Each path below is one point turned by a fixed rotation once a step. After each direction that follows a path, write how fast that rotation turns it, in deg/step (0 if it stays still).
Each turn is a multiple of 5 degrees from 10 to 175, or 0.
Each row of a path follows its step; steps can be skipped.

step 0: [ 12  20  26   1  14  -9   3   8  -5  -5   8   4   5 -24 -16  38 -22 -10
   2 -15  47  -7 -16   4 -10  -3   7 -14  -3  29  16 -16  25  -7  -5  12
   0  17  -1   8  -2  -2   2  15 -21 -23  -7]
step 2: [  9  24  -1  -6   7 -32   1  -7 -14  11  -2 -18   1  25  30   5  -9  -8
  -5 -14  12 -15 -10  22 -19 -22   3  10   1  -8  -4  25  -9  17 -28  -9
  26  -1  -4   3 -32  -9  -3  17 -22 -13 -28]
step 4: [ -5  20  22  -1   1 -25 -26  17  16 -11   4  -4 -22 -13   4  12 -20 -18
  -9 -29  28  -3 -24   0 -12  -6   3   9   6 -17   9 -20  -6 -27   1   0
 -12  21 -17  20 -18  15   7  10   7 -20  22]
step 6: [ 21   5  -9 -29  27  12   6  -8 -23  -8  13   0 -19  -1  14  16  -9  -6
 -12 -24  16 -15 -11  23 -35  -9  18 -14  -4  10   1  -3   2   9  -7  -4
 -15 -16  -7   6 -11  -9  13  15 -25 -24 -35]
step 7: [ 14  23 -12 -39 -12   2 -27  10  -9   5 -16  -5 -14  -3   0   0  -7 -12
  -5 -47 -19  -1 -10   0  -1 -22  -9 -18   5  11 -13   4   7  14 -29  -8
 -15  23  14  -5 -25   7  -3  15 -14  -7 -21]
step 8: [ -4  10  25  -1  11 -17 -45  13  19  24 -10 -15 -17  17   2  10 -18  -6
 -19 -23  16  -2 -19  -1 -19   9  -7  14   3  -3 -33  24  -7   6 -19   2
   0  24   5  -1  -2   7  14  21 -16  -7   1]
step 10: [ 13  11 -14  -3  25   6  -6   4  20 -15  21  -9 -24   6  19   7 -34 -10
  -5 -18  -1  10   9  12 -37 -33  24 -24   3 -19  -6  -7 -13  -5   7 -15
 -23 -11  -7  13 -18   3  -1  10   0 -15  13]
step 11: [ 21  11  -8 -22  20   4  -2   7   6 -18   3  -4  -1  -5  -9  35  -6   8
   0 -24  -4   6   2  -5 -13 -25  15 -27  20  21 -20  24  30 -12 -15 -19
  -8  18  16  21   2 -14  -5  12 -10 -16   6]
step 12: [  1   1 -12 -20   7  21 -13  12   7  12  11   3  -5 -12   8  21 -27   8
 -25 -35  14 -25  -7  -5  -8   7  -6  -2  -8   3 -16  18  13  -6  11   6
 -13  37  14   1  18  -8  31  18 -23 -14 -21]
step 13: [-11  14  11  14 -13   6   8   6   4  24  -5 -11  -3  -3  20  -4 -28 -11
   5 -19 -16 -12   2  -1 -11  -3 -15 -17  -6 -12 -10  25 -18  25  -4  -9
 -15  44   4  33 -27  -2   6  17 -32  -1 -14]
step 14: [ 31   0   1  20  32 -12  -3  24  19  33   7 -14  -1  10  17   2 -22 -24
   9  14  -4  13   2  -6 -30 -30   9 -10   4   1 -16  21 -21  13  -2  -2
 -10   6  -4  -8  -4   8   8  25 -22  -3  -5]
Speeds:
[-5  2 -6  7 10 -2 -5  2  4  1 -9 11 -9  0 -7 -7 -6 -5  8  7 -3  0 -3  0
  4  4  0  4  0 -3  2  6  0 -5  1  2  0  2 -5  1 -6  6 -3  0 -7 -1  0]	70
[-6  6 10  1  3  9  2  0  8  8 -2 -4  3  0 -3  8  2  3 -3 -2  8  4  1  3
 10 10 -2  4 -5 -7  0 -6 -5  0  8 -2  1  2  3  8 -1  3  1 -1 -6  1 -2]	90
[-3 -5  4 -4 -3 -6 -7  0  0 -2 -5 -1  6 -8 -3  9 -7 -1  8 -8  1  2  1  4
  2  6  1  7  5  0 -1  3  6 -3 -3  7  0  8  0 -3 11  5  8 -3  4  0  8]	95
[-2 -7 -5 -5  9  0 -7 -1  9  7  5 -1 -5  2  3 -4 -6  4 -7  1  9  0 -1  5
 -5 -3 -4  1  2 -3  2 -1 -2  0 10  2  2 -7 -3 -9  3  1 11  4  6  6 -2]	170
[ -4  -1   5   5   9  -1  -2   1   0   5  -8 -11  -5   0   1   5   1  -3
  -5   6  -2   7   6   1  -7   2  -1   0   6   7  -1   5   9   4  -2  -3
  14  -1   1   3   0  -8  -3  -3   0   3   2]	125
